The same turns and mirrors carry the whole set onto itself, and each row onto the other rows of its family. Which rows share a family with each named row? Give them in list order.
These 32 rows form 4 families of 8 rows each.
Q_754: [ 19  -8 -16  -8   5   8  -9   0]
Q_645: [ -2  -8   0 -13   7  23   0  16]
Q_397: [ -8  14 -15  -3 -12   8   1  -8]
Q_151: [ 7 -3 12 12 10  1 -4 -8]
Q_647: [ 6 -7 12 12  8  0 -6 -2]
Q_243: [-2 13 -7 18 -5 11 -9 10]
Q_325: [  3  -2  14  -6 -11   1   4 -12]
Q_836: [ 19  -8 -15 -10  -2   8 -12   1]
Q_280: [ -2  16  10 -18   8   5  -1  17]
Q_396: [  0  -4  14  -7 -16   4   2 -10]
Q_617: [ 21  13   5 -10 -13   0 -13  12]
Q_646: [  0  13 -11  17  -5  15  -4  12]
Q_730: [ 20  12   2 -14  -9  -3 -14  12]
Q_748: [ 1 11 -6 18 -8 15 -7 14]
Q_606: [ -4  -5   2 -14   5  25   5  12]
Q_171: [ -9  18 -16  -2  -7   7  -1  -5]
Q_423: [ 22  -4 -17 -11   2   5  -8   4]
Q_429: [ -4  17   8 -15  11   3  -4  13]
Q_254: [  2  -4  16  -3 -13   4  -2 -12]
Q_279: [ -1  -5  11  -5 -11   3   0 -15]
Q_774: [ 22  -7 -15  -9   2  10  -8   6]
Q_210: [ -3  -8   2 -11   1  26   2  14]
Q_490: [-11  15 -15  -5 -12   5  -3  -3]
Q_356: [ -9  15 -16  -6  -8   4   0  -7]
Q_2: [ -4  13   9 -15  13   5   0  16]
Q_142: [ 24  14   1  -8  -9  -1 -12  11]
Q_561: [ -6  15  12 -14  10   7  -6  17]
Q_941: [ -4  -6   4 -14   3  22   2  17]
Q_6: [ 22   8   0 -10 -12   0 -14  14]
Q_463: [ 6 -2 10 13 13  0 -6 -2]
Q_657: [ 6  0 14 15  7  2 -5 -3]
Q_631: [-3 12 -8 16 -9 16 -8 10]

The rest of the family of Q_645: Q_397, Q_243, Q_280, Q_730, Q_279, Q_774, Q_657
The rest of the family of Q_647: Q_325, Q_836, Q_646, Q_606, Q_490, Q_142, Q_561
The rest of the family of Q_617: Q_754, Q_396, Q_748, Q_429, Q_210, Q_356, Q_463

The same turns and mirrors carry the whole set onto itself, and each row onto the other rows of its family. Which rows share a family with each named row? Give them in list order.
These 36 rows form 6 families of 6 rows each.
Q_519: [  9 -29   5  -9   4   3 -25  11   0]
Q_437: [ -1 -20  -6  -7  -2   8 -21   7  20]
Q_542: [  5 -18   5 -15  -2  16 -30   5   2]
Q_234: [ -5 -25  10 -18  -2  16 -28  11  13]
Q_121: [  9   1  30 -18   3  -3   6  18  11]
Q_564: [ -1  -2  29 -13  10  -9  -1  21   0]
Q_499: [  4   4  28 -17   3   1   7  14  17]
Q_810: [-4  0 19 -5 11 -4  9 10 18]
Q_285: [  3 -15   0 -11  -1  16 -27   0   7]
Q_950: [ -6   6  31 -18  11   2  -1  19  11]
Q_778: [  4 -22   2 -17  -2  14 -29  13  18]
Q_244: [  5  12  17 -11  14   1   6  11  13]
Q_410: [  6  -7  29 -11  12 -10   3  19   3]
Q_636: [  9 -16   4 -23  -1  19 -29  14  13]
Q_966: [ -1 -22  -4  -3   4   9 -19   1  16]
Q_78: [ 10 -13  -8 -11   2  15 -22   5  17]
Q_214: [ 10 -26   0  -9   0  -1 -24  14   5]
Q_487: [  0   4  23 -12  19   3   6  22  14]
Q_268: [  3   4  27 -11  15  -7   1  18   4]
Q_419: [  0 -25   7 -18  -6  10 -29  17  13]
Q_969: [ -1  10  28 -21  10   8   0  18  14]
Q_25: [  0   3  26 -15  18   4   5  24  13]
Q_611: [ 13 -25   1 -14   1   6 -28  15   8]
Q_488: [  2   2  25 -13  19   1   6  24  10]
Q_577: [  9 -20  -6  -9   2   8 -24   8  18]
Q_964: [ -8  -4  34 -19   6   4   1  19  17]
Q_221: [  9   4  24 -13   5  -4   9  13  14]
Q_81: [ 10   7  26 -17  14  -2   0  20   2]
Q_446: [  9 -17   0  -9   0  12 -27   2   1]
Q_858: [ 19 -18  -1 -15   3   8 -26  12   4]
Q_43: [  7 -22  -5 -10   8  16 -25  14  12]
Q_69: [-13   3  29 -16   6   2  -1  17  14]
Q_144: [-5  4 18 -4 11 -8  6 11 11]
Q_857: [  6 -22  -2 -13   7  18 -27  16  12]
Q_22: [-4  9 22 -9 14 -1  4 12 14]
Q_138: [  8 -23  -3 -12   8  15 -26  16   9]

The rest of the family of Q_636: Q_244, Q_78, Q_969, Q_81, Q_858
The rest of the family of Q_419: Q_437, Q_564, Q_214, Q_69, Q_144
The rest of the family of Q_121: Q_542, Q_499, Q_285, Q_221, Q_446
The rest of the family of Q_22: Q_950, Q_778, Q_268, Q_611, Q_577

